Where one turn sends some rows of the set: a few examples, then the rows asked
j_461: [  0   6   0  -2  -2   2  13   0   7   5  10   6   2  10 -13   1  11  -3
 -19   2  -1   7  17  20   4 -13]
j_966: [ -2  -1  -1  -7  -6  -3   7   7  -9   8  20  -6   8 -13  10   4   7   5
  -5  -2  -6   6   3  18   1 -11]
j_698: [-27   5  -1   2  -6   3 -15  17   1   7  17   7  -7 -12   6  -9   7  -3
  -2   5   5  -3   4  10   2  -4]
j_451: [ -6  -3  -2  13 -12  -4  -8   5   7  14  17   7   2   2  -2 -20   6  -4
  -8  12   2   9   1  10   5 -16]
j_919: [ -6 -10  -2  -7 -12  12  -4  -8   4   3  22   8  -8  -1   3   0   5 -20
 -12  -4   5  10  12  10   1 -12]
j_854: [-15  -1   3  20   1   3   7  -7   8   3   2  -9   4   1  14  11  -5  -1
  -5  -1  -2   4   5  23   4  -7]
j_63: [ -2  -2 -12   9 -10  -4  11  -4   8   5  21 -10   0  -2  15   3  21  -5
 -12  -1   4   6   8  17   2 -11]
j_861: [ -6   5   6  18   3   8  -6  -5  -6  13   2   7 -11  -4  19  -2   1   6
  -7  -1   8  -2   9  16   7 -18]
j_156: [-13  -5  -2  16  -9   0  -5   8   9   3  14  12  -2  -4   7 -14  10  -9
  -3  14  14  20  13  11   0 -14]
j_106: [-17   4 -10   8  -1  -6  -8   0  14   3  11   7  -7   2  -4  -7  10  -9
  -6  12  22   2  20   8   7   2]
j_869: [ -8   1  15  10   0   2   4  -2  14   2  -4  -3  -3   2  -5  15   5  -1
 -10  -9   2   7  11  14  15  -3]
j_219: [  0   1 -13   4 -10  -1   8  -8   8   5  20  -7   3  -2  14   4  22  -6
 -17   0   6   7   8  16   2 -11]
j_65: [-23   9   1  12  -9   1 -13  13   5  10  12  11   2  -6   1  -4  -4  -6
   1  15  -3   3  14  13   0 -20]
j_301: [-13  -5   4  17   4   2   7  -4   4   2   2  -9   5  -9   9  13  -4   0
  -2   0  -2   3   4  23   5   1]
j_152: [ 3 12 -8  2 -5 -2  7 10  2  0 17 -2  5  0 -7 12  9  1 -8  1  0 -6 20  3
  8  3]
j_676: [-17   6  -5   1  -6  -5 -17  12   6   7  14   6 -12  -3   2   1   7  -5
   7   7  13  12  21   7   2  -3]
j_58: [  3   3  -2  -8  -8  -2   4   5  -8   6  20  -4  11 -13  10   5   7   5
  -7  -1  -4   4   4  12   1  -9]
j_807: [-12  12   1   4 -13  -8  13  -3   5   1  -1   2  14  -3  10   0  -3   0
 -12   1   4  -8   9  12   2 -19]
j_43: [ -2   3  10  17   7  10   7   8   8   1  17  -9  -2   2  11   6   8   1
 -10  -8   4  11   4  15   6  -1]
j_450: [-21  -3  -9  13  -6  -5  -6   0   8   4   7   9  -9  -9  -1 -11   7 -10
  -1  16  14   5  17  14   2   6]
j_307: [-11  -1   4  11 -16  -1 -12   7  11  13   7  11  -5  -5 -10 -15   9  -9
  -6  11   1   7   3  10   4 -14]
j_94: [ -5  -2   0   1  -9  10  -5  -3   2  -2  20  10  -2 -11  -7  11  -4 -20
  -4   4   2  -3  22   5   3  -1]
j_996: [ -1   6  -5  -3  -5   2  12  -4   5   6  10   6   6  11 -10   0   9  -2
 -22   2  -3   6  18  16   7 -13]
j_930: [  1  -1   1  21   5   5  -6   3  -3   4  -3   6 -11  -4   5   8  -2   6
   4   1  13  -7  13   7   5  -7]
j_848: [-12   0 -10   2  -3  -1   9  -2   8 -10   6   1  12 -13   4  17  13  -5
 -12   4  13  -4  18  13   1  -7]
j_736: [ -3  -5   6  12   4   7  -6   4 -12  12   2   8 -13  -2   6   0   2  11
  -2  -5   4   1  13  10  13 -10]
j_439: [-14   0  -3   2  -2  -5  11  -1   7  -9   4   1  10 -16   2  17  12  -5
  -8   4  13  -3  20  16   3  -7]
j_368: [-13  -7   4  -4 -11  10   1  -4  -7  -2  16  14   7 -11   9  -5 -12 -14
  -8   1   2   1  13   7   2 -10]
j_950: [-25   6  -3   6  -8  -5 -17  11   3   8  17   2   4 -15   9   0   3  -2
   1   8   6  -9   6   6   7  -9]
j_995: [ -9   9  -3   0 -12  -4  12  -2   2  -1   1   4  18  -2   9   0  -3   2
 -14   2   4  -7   8  11   1 -17]
j_678: [ -5   2  13   9   8  11   7   5   3   5  13  -6  -2   1   9   1   5   3
 -13  -9   1  11   0  20   7  -1]
j_887: [-14   8   7   4  -4  -1 -13  14   4   9  13  14   8  -5 -11  -5  -3  -3
  -5  14   2   1  10   8   5 -19]
j_107: [  3  -3   0   0 -18   7  -6   3  -1   2  25   3  -3  -7   7  -1  -4 -14
  -2  -5   2  -1   7  -4   1  -3]
j_946: [ -1  -5   5  23   7  10  -5  -2  -4   6   5   6 -12 -17  11   7  11   1
  -4   4  12   0  13  15   8  -9]
j_103: [-18  -1 -10  -1   3  -2 -17  12   2   8  26   1  -7  -6   1   3  12  -3
   2   7  11   7  16  11   5  -1]
j_209: [ -2  -7   1  26   1  11  -5   1   2   9   5   5 -16   1   6   5  14   2
  -7  -2   7   0  15  10  13 -16]
j_429: [-17  -9  -4  10  -6  -7  -5  -6   9   5   9  10   5  -7   6 -12   9  -9
  -7  16  17  16  14  16   5 -15]
j_57: [-16  -5  -7  10 -14  11   0  -6   7  -6  21   7  -1  -8  14   3   2 -22
 -10   0   9  -6  16   4   3  -7]
j_395: [ -5   7  15  11  -2  -1   3   1  11   3  -3  -4   0   5   1  12  -2   2
  -5 -10   2   7  12   8  14  -3]
j_481: [ -7  -4   2  17   6  12  -6  -5   2   9  -5  10 -13   1   1   5   3   2
  -9   1   9  -3  10  19   4 -20]
j_24: [ -6   5  -1   2 -17   7   0 -12   5   5  14  11  -3   6   1  -6 -11 -19
 -11   1   1  -3  18   5   3  -8]
j_959: [ 3 15 -4  3 -4 -3  9 13  4  1 16 -3  1  3 -7  9  7  1 -6 -1  2 -7 18  5
  5  2]

j_57 turns into j_919
j_307 turns into j_65
j_429 turns into j_451
Now these:
j_209 turns into j_481
j_869 turns into j_854
j_461 turns into j_807
j_848 turns into j_219

